Some points, one per row:
[-17  97 105  68   1  16 -21  12 -90  -7 -21   2  38]
[-50  13  -4  44 -31  25 -10 -86 -78 -33   9   9  12]
[-22 -42 -84  58 -12 -19  26  68 -41  -2  22  40  66]
[-39  34  21   4 -11   3 -26  98  -5  22  63  -1 103]
[ 68   5 -21 -47   4   8  22 110 -31  -6 -30  34 111]
[-28 -51   7 -16  13 -15 -26 -29  45 -65  29 -50 -94]
[ -14  -57   12  -50   47  -44   -4 -100   59  -41   42  -33  -53]
[ 26  -4 -80  72   2 -46   1 -11   5  48  27  33  33]
[ 44 -25  12 -50  22  31 -17  54  22 -21 -40  -8  14]
[  6  43 -47  54 -69 -39  23 -36  43  62  73  38  41]
[-57  -8 -72  61 -29 -42 -39  -8 -23 -14 103  -5  44]
[  30   -5  -14   -4   28   49   74 -102   14   76 -127   24  -85]
[ 67   9 -34  -6  29 -22 -21 -65   9  48  -2  63  39]
[   6  -59    8  -77   53  -62  -13  -19   41 -127   21 -100  -93]
[ 11  11 -41  63   5 -18  -2   1  -4  57   5  40  36]
[-52  22  -5  58  -7  -2 -38  21 -71 -29  53 -19  71]
[ -8  35  11 -19 -73  22   9 -55  32  49  19  16   8]
[ -3  11  64   5  75 -17  21   8  46 -10 -26  35 -62]
[-31  33  14   9 -88 -22 -16 -33  44  31  79  22 -10]
[ 25  52  52  -3  85  20  84 -66  25  35 -99   6 -91]
[-53  61 -38  86 -37 -25 -43  -5 -82  -8 108   6  67]
Then 16 other points, each followed by its number:
[-12  -6  30  43   8  39  17  48 -37   0 -65  18  -2] 0
[-16 -22 -19  -7   8   7  13  26  39  65 -18   3  59] 1
[-19 -47 -68  42 -11  -1   8 -71   8  23  12  13  24] 2
[ 41 -56 -37 -39  30  20 -19 -80  17 -21 -16  -2 -54] 3
[  9 -95   1  -9  37  26  34  80   4 -61 -31 -38   7] 4
[ -3  34  69  44  33  48  36 127 -36   9 -51  16  40] 5
[ -1  21  11   4   1  29  25 -34  22  64 -73  -5 -25] 6
[ 38 -23 -84  -9  16  -8   1 -73 -73   2 -16  54 -15] 7
[ 59  55 -15   4  18   5  48  17 -79  43 -29  78  84] 8
[ 89 -10 -10 -65  15  -6 -10 -64 -12  -2 -25  33 -15] 9
[ 29  29  30 -31  -1  87  20  52 -61  41 -82  42  34] 10
[ -16   17   98  -64   36  -62  -22   -5   52 -109   24  -52  -75] 11
[-26  13  34  13  51 -17 -49  29   4 -53  27 -33 -22] 12
[ 16   2  46 -47  39  11 -30   7  -2 -93 -26 -78 -19] 13
[  10 -107  -25  -14   19    0   43  -33   46   -8  -44   -6  -44] 14
[  7  22  90 -44  38   6  -3  69  37 -64 -15 -60  19] 15
Which two of these numbered points are nearest to each point below by angle, seen from the average point of the first points? Their numbers follow each, nearest first.
[ 49 -86 -50 -57  24   1 -22 -14  12 -64 -16 -32 -13] > 3 14
[   5  -26   30   18   -7   75   22   69  -40    1 -103   34    3] > 0 10
[  15   34   75   -8   25   26  127   32   31   19  -80    3 -127] > 6 0
[ 33  11  31 -26   2  97  48  92 -66  36 -97  40  18] > 10 0
[ 42 -89 -50 -46  37   2  -2  54  24 -46  -5 -22   5] > 4 14
[ 35   4 -39  15  55   7  10  17 -71  66 -29  83  82] > 8 10
[ 98  90  -3  26  17 -55  -5 -41  15 113  -5  72 -49] > 9 6
[ -4   5 -29  41 -11  -1  -3  30 -38  22 -11  52  84] > 8 10
[-10   5   6 -38  -3 -19 -28  76 -26 -38   9 -52  73] > 15 13
[ -8 -54 -27  -7  35 -13  41 -72  37  11 -39 -16 -31] > 14 3
[ -5  37  72  43  31  30   4  67 -18   0 -40   3 -11] > 5 0
[ -32  -18  -13  -13  -53  -10  -61 -102   41   47  121   33    8] > 2 3
[-17  -4 -15 -25  22 -29 -32  -6 -29 -36  26 -48  -7] > 13 12
[ 28 -78  13   7  32  59  44 112 -30 -44 -76 -14 -22] > 4 0
[-15  -2 -31  -1 -41  12   9  16  29  35  38  14  66] > 1 2
[-24 -55  -7 -30   3 -22  12  14  37  21   1   6 -14] > 14 1
[ 29 -18 -55 -26  19  17 -27 -87 -41   8 -35  44  29] > 7 9
